Each row is where one point has got to under a steady rotation. How many ticks took it there?
The counts run from 0 to 1085.
[132 147 134 128 153 151 136 115 105 123 149 115 159 148 112 123 121 127
  92 168 117 120  43 121 135 106 102 130 110 166 135 124 194  89  77 115
 154 100 120 129 141 131  99 123 120 142 131 127 138  94 142 154 155 163
 145 129 131 133 160 140 115 110  81 146 109 115 107  87 126 147 119 159
 187 185  55 104  92  72 116 124 103 115 128 144  88]  347
[143 101 158 121 141 132 163 146 105 110 106 105 145 161 149 153 108 101
  85 145 165 126  91 123 123 130 144 121 115 151 115 159 160 106  97  90
 131 168 126 143 131  86 106 102 148 149 177 131 104  92 130 124 131 169
 195 120 138 126 117 145 162 114 108 164 102 191  90 133 114 116 116  59
 170 145  59 129  98  99 124 151 126 157 138 106 152]  336
[ 76 137 112 103 131 101 141 105 106 151 128 122 129 104 126 100 135 137
 159 171 156 156  91 113 110 146 158 125 124 128 119 164 157 118 111 166
 112 105 140 129  96 167 132 145  87  78 144 103 146 113 129  88  97 147
 135 186 112 114 160 135 119 103  82  86 112 100  99  61 150  97 120 154
 151 137  69 152 133 166 168 113 121 111  97 132 121]  526
[187 106  90 124 116 102  97 153 139 152  96 122 160 148 103 132 126 130
  87 151  69 112 125 114  82  90 117 148 151  94 151 151 107 150 101 126
 134 166 123 105 133 155 134 127 143 153 140 182 135  72 158 139 162 152
 103 126 165 149 131 103 154 150  92  88  94 150 122 140 107 163 149 124
 111 154 122 128 129  74 162 103 105 168 152 146 124]  110
[182 155 169 143 162 102 138 140 142 136  88 125 127 132 110 181 168 119
 128 148 176 186 113 119 107 111 177  94 133 121 111  98 121  61  89 128
 161  93 114 176 114 150 132 166 130 103 177 164 151 138 133 149 139  94
 163 170 111 132 117 146 101 123 117 108 155 118 147 139 137 117 132 146
 107 168  96 124  96  99 118 184 143 152 125 141 134]  552
[148  92 141  74  90  97 130 162 150 112 124  99 143 101 129 119 152 124
 126 171 154 142 127  91  63 119 203  83 127  85 138 151 140  86 108 134
 120 116 121 159 127 131 150 127 116 114 175 134 126 152 111 166 111  51
 126 175 137 104 143 113 173 166 132 100 150 123 108  89 135 109 123 106
 115 121  84 147 135 132 143 130 130 126  83 144 153]  452
[135 163 134 124 114 111 125 154 148 137 103 129 156 124 120 164 176 156
 118 128 156 140 131 144  96  91 164 107 190 127 113 112 141 114 135 112
 203  67 128 112 105 171  99 138 131  99 169 134 133  82 124 127 133 118
 134 160  89 126 132 130 103 142 107 125 155  90 138 161 173 109 111 208
 161 180 120 130 132 117  96 157 129 107 115 140 104]  356
[ 92 101 132 113 117  88 153 120 139 103 103 138 161 123 134 120 158 138
 112 175 160 151 142  76  69 140 201 102 158 127 131 161 145 118 141 135
 138 112 134 124 137 156 152 133 105  62 186 146 151 101 103 113 113 122
 144 166 119 123 129 113  92 126 104 130 142 123 102 129 147  69 113 157
 140 121 100 172 122 192 132 161 128 110  84 131 124]  3
[149 142 103 126 131 138 120 158  87 176 102 143 133 154  87 118 106 149
 139 146  96 128  57 135 103  96 129 159 130 156 123 103 155  82 100 120
 160 145 123 147 135 124 117 172 132 156 141 151 100  84 181 111 134 129
  93 119 186 162 172 134 102  94 110  76 120 138 165 116 126 131 125 138
 190 184 104 130 146  76 122 115 141 111 178 184  99]  432
[141 170 150 122 165 119 128 163  95 128 102 150 130 122  95 136 123 156
 146 157 165 205  92 125  92  95 158 113 159 148 107  77 124  79 125 166
 169  97 123 164 120 131 143 157 119  97 147 153 155  90 126 121 121  94
 131 163 127 131 150 155 104 123 111  91 175 143 153 129 119 137 131 145
 173 172  82 154 117  90 104 177 159 115 108 126 113]  694
[ 81 160 111 146 142 100 133 110 128 117 120 119 157 110 145 191 149 139
 128 131 165 174 130 121  89 120 126 112 168 163 107  94 173 128 135 140
 183  94 108 107 133 168 141 127 139  70 141 138 165  72  94 111 141 150
 150 173 104 105 126 125  82 139  79 132 131 129  85 127 128 144 164 155
 154 153  82 152 123 104 100 163 126 151 103 111 125]  1004
[156 137  88 124 155  84 130 133 125 177 103 118 121  92 125 172 165 153
 181 145 135 156  90 144 106  99 132 146 120 122 121 122 116 124  89 135
 145 118  94 118  78 165 158 149 112  57 145 147 119 113 115  81 120 151
 127 136 137 116 101 119  63 131  72  95 106 125 140 114 127 144 160 127
 114 126  89 126 119 111 157 159 141 135 167 125 140]  426
[104 113 124  90 141 102 148 119 130  81 109 129 169 111 121 116 143 135
 104 189 144 143 135  85  82 131 186  75 164 148 142 180 138 118 121 158
 117 116 133 126 139 168 163 128 101  85 172 148 162 112 105 102 132 109
 152 171 100 123 143 130 131 128 117 111 140 131  95 115 147  81 142 156
 144 122  83 151 116 172 146 186 121 120  86 131 141]  2
[157  91 141  98 124  75 128 134 132 123 122  71 159 109 106 108 161 112
 120 169 153 131  97  83  76 119 174 103  88  75 158 167 127 102  87 114
 116 155 113 129 113 143 175 116 118  85 176 166 128 139 113 142 130 119
 154 150 132 111 125  97 143 162 112 119 118 136  93  95 126 106 143 101
  99 105 105 136  93 117 178 150 135 149 117 139 159]  198
[173 105 119 116 107 120 122 123 149 185  82 126 138 168 145 175 155  91
 103 141  95 100 106 146 101 133 145 146 117 105 124 140 157 120  82  89
 128 138 119 139 137 153 114 179 142 160 163 152 100 125 159 150 119 164
 110 133 210 155 137 109 101  97  92  86  84 141 116 154 152 125 119 105
  88 141 113 121 136  88 118  99 113 163 171 170 133]  419
[153  82 118 108 116 115 134 117 136  97 122 139 172 169 119 131 112 121
  93 157 112 143 106  95  63 113 131 132 131 123 137 150 137 136 131  96
 126 184 124 127 173 111 149 128 151 100 167 202 130  59 141 125 157 158
 118 111 174 126 131 117  92 141 109 132 109 207 102 149  81 139 138  80
 118 133 112 178 113  98 128 142 127 163 145 131 119]  251
[119 151 146 135 129 101 138 132 133 140  94 163 145 139 121 176 153 143
 151 118 155 188 124 107  81 121 179 131 161 142 120  78 140  82 142 108
 169  90 128 156 138 145 122 175 131  76 160 152 146 110 119 132 107  90
 114 168 146 117 135 124  53 114 104 106 165 143 150 165 148 125 145 153
 122 171 112 154 120 110  68 162 136 135 127 143 116]  300
[128 134 123 149 137 123 152 107  90 169 116 143 128 184 115 137 119 113
  94 136 105 109  79 129 124 125 153 153 124 159 110 142 160 125 102 116
 154 134 154 130 136 169  84 184 148 155 163 135 102  87 164 121 117 190
 119 136 172 172 152 112 103  63  88 104 104 131 125 142 158  75  90 131
 164 149 109 124 118 120 123 102  99 132 150 170  86]  474
[128 104 120 110 127 115 155 120  73 136 117 108 139 152 109  91  94 100
 118 189 103 124  74  94  95 137 140 144 102 138 150 168 145 121  99 163
 106 193 128 136 162 135 131 135 116 130 146 131 129  83 146 134 128 146
 137 142 178 137 175 122 150 102 106  93  84 171 113  87  91 122 123  63
 169 118  73 146 117 108 156 103 120 134 115 128 128]  1039
[183  97 149 104 134 130 133 169 116 116  87 122 126 164 123 132  95 131
 125 154 143 148 112 131  64 103 141 127 137 144  95 134 115 127 120 148
 112 186 142 167 114  84 127 127 135 169 166 154 107  91 158 102 144 124
 154 120 150 137 107 168 168 123 126 113 134 183 140 132  95 151 130  60
 137 152  71 150 117  74 115 152 155 153 142 122 167]  379
[154 139 145 127 122 121 115 149 156 112 128 118 159 169 150 169 145 119
  39 138 123 111 111 121 127 120 108 119 117 124 124 143 167 115 109  80
 145 128 127 104 132 124  90  91 157 174 164 139 133  78 143 163 179 184
 186 121 123 133 107 118 162 136 113 156 113 144  87 128 125 135 106 123
 122 184  86 122  94  64 113 110  81 160 131 124 108]  151
[113 138 148 142 168  99 150  99 115 125 123  98 147 101 125 149 169 108
 152 154 176 162  87  89 117 135 182  89 100 135 150 129 148  91  89 156
 129 120 109 147 115 159 157 167 113  75 184 133 153 136  93 121 105 137
 157 162 120 111 144 120 104 114  86  98 126 135 109 100 134  94 135 119
 126 120  66 125  91 137 142 177 125 131 107 120 145]  341
[114  88 106 127 114 109 129 117  97 144 136 151 136 152 124 109 116 126
 120 144 122 132  72 100  93 130 110 181  96 129 137 137 160 143 133 100
 107 194 119 122 144 121 121 136 133  96 147 161 109  63 154 101 119 180
 124 106 164 136 123 118  92 105  81 149 105 201 122 101 107 111 129  73
 133 137 106 181 120 130 147  87 120 146 150 116 107]  1037
[ 88 144  82 117 124 108 130 113 130 133 115 159 126 116 146 150 124 176
 143 139 127 183 125 134  80 113  94 151 162 150  79 109 150 135 139 183
 119 129 114 138 121 131 128 158 120  71 143 129 148  67 142  80 135 137
 119 183 129 115 138 160  86  93  75 119 126 150 112  92 123 172 163 132
 146 175  78 174 135 118 106 126 123 119 129 104 125]  175
[121 141 157 149 122 102 147 127 110 147 112 142 111 156 154 155 145 104
  96 124 170 148 114 119  98 158 154 140 101 103 105 142 140 109 113 152
 118 126 168 173 114 148  79 166 116 119 150 117 130 120 149 133  95 142
 178 171 137 143 126 137 127  83  81 136 120 145 101  69 158 102  90 109
 107 158  83 162 123  92 121  81  99 142 125 130 115]  725
[134 131 104 113 129  93 155 159 146 108  86  78 130 129 136 172 169 102
 100 152 139 142 168 164 111 109 156  98 158 127 126 162 128 153 116 158
 122 125 123  81 116 182 139 139 134 166 190 114 122  93 128 121 133 157
 168 164 111 121 130 108 200 129  80  80 112 105  76 138 149  86 131 115
 133 133 101  95 132 138 130 163 121 155 117 111 152]  930
[ 95 133  89 116 134 109 141 115 115 135 128 153 147 162 137 147 142 134
  86 146  95 105 119 139 129 120 123 152 167 164 104 149 173 160 120 147
 141 122 126  79 141 175  97 169 123 145 147 126 125  49 160 106 148 203
 121 143 150 138 135 114 107  70  55 111  96 114  92 130 149 111 129 165
 145 149  96 127 115 125 126 111 100 124 131 149  93]  220
[ 98 132 109 113 125 130 126 112 103 157 147 117 155 144 150 148 151 147
 133 131 102 122  60 139 123 118 106 169 109 166 133  94 209 109  99  85
 165 110  90  96 139 137 124 141 149 111 133 148 103  79 140 138 130 171
 118 113 161 127 144 134  69 112  61 154  88 137  99 118 121 149 145 129
 187 154  76 138 136  82 109 104 103 125 144 129 108]  741
[145 129 130 118 145 134 119 168 105 120  86 132 168 159 110 134 112 141
 129 137 103 142 103 126  82  91 142 126 177 184 131  92 139 120 152  90
 187 134 101 119 155 109 136 111 154 135 163 171 113  63 131 129 152 139
 117 108 166 132 135 141 105 152 126 119 130 170 132 198  90 145 134 112
 204 148 105 114 146  80  83 162 145 138 132 152 131]  41
[141 121 114  78 102 125 119 170 155  97 135 180 160 162 118  98 113 166
  67 177 110 121 113 111  97  87 107 108 173 149 110 130 170 104 127 121
 132 121 121 124 162 109 111 115 125 168 155 156 134  65 160 125 161 114
 120 137 132 143 151 148 130 121 129 149 168 136 133 110 124 149 126 163
 175 218 111 176 102 105 102 119 126 110 131 139 108]  52
[159 122 112  88 120 139  95 184 140 156  84  93 158 135 112 141 131 157
 118 168  72 111 122 162 108  76 136 114 157 160 140 145 157 121  96 107
 160  81 120 130 121 122 115 118 120 173 161 136 112 104 144 145 148 128
 101 141 164 141 159 138 147 136  95  72 108  71 133 148 137 135 101 166
 183 163  90  85 154  85 148 143 129 116 152 190 126]  618
[169  94 102  84 123 101 118 179 139 124  99 100 120 136 140 133 120 133
 102 154 107 129 122 140  87 101  99 135 129 126 114 133 126 134 107 145
 106 172 111 127 113 100 141 111 152 169 165 146 122  95 145 102 169 131
 149 130 155 117 129 148 180 145 110 110 110 161 114 111  99 195 164  68
 117 172  77 141 123  73 128 150 130 171 142 108 169]  632
[134 113 103 118 102  75 135 153 138 159 112 190 125 158 104 120 142 126
 101 138 120 139 105 122  89 128 141 154 115  89 102 134 122 121 113 116
  97 174 127 125 135 133 126 185 136 140 169 162 103 104 163 115 121 126
 125 120 184 173 135 116 115  68 116  94 131 171 149 116 156 119 126  98
  91 177 152 180 136 128 110 102 135 138 175 138 112]  375
[172 101 113  98 125  92 137 135 118 152 126  84 138 130 121 107 150 112
  91 180 115  99  77 123 128 132 133 144  68  99 144 195 143 122  76 122
  85 178 111 116 106 128 149 124 123 144 178 128 108 111 151 115 134 170
 141 123 159 138 133 110 161 113  90  96  92 132  95  69 131 109 120  92
 123 132  89 116  95 123 185 120 107 147 153 130 154]  983
[111 117 124 120 138 129 139 129 120 119 142 163 139 136 138  95  86 151
  87 161 139 139  99 101 102 121 105 138 135 143 117 151 158 116 118 163
 118 131 167 157 138 125  91 107  83  80 120 128 161  76 144  97 137 162
 149 153  99 119 137 150  98 121  88 158 117 139 104  64 107 152 116 129
 149 173  50 176 112 120 141 104 112 115 107 142 101]  261
[127 104 143  90 106 136 125 172 124 105 121  87 184 158 154 156 139 112
  98 144 124  95 110 129  88 118 151  99 139 151 134 133 189 119 135  65
 190 106 126 105 154 129 107  81 131 151 170 146 106  83 131 162 134 141
 153 106 136 118 131 124 142 158 109 147 122 120  97 173 134  92 103 124
 181 130  90 117 154 107 116 129 110 122 108 149 117]  1055
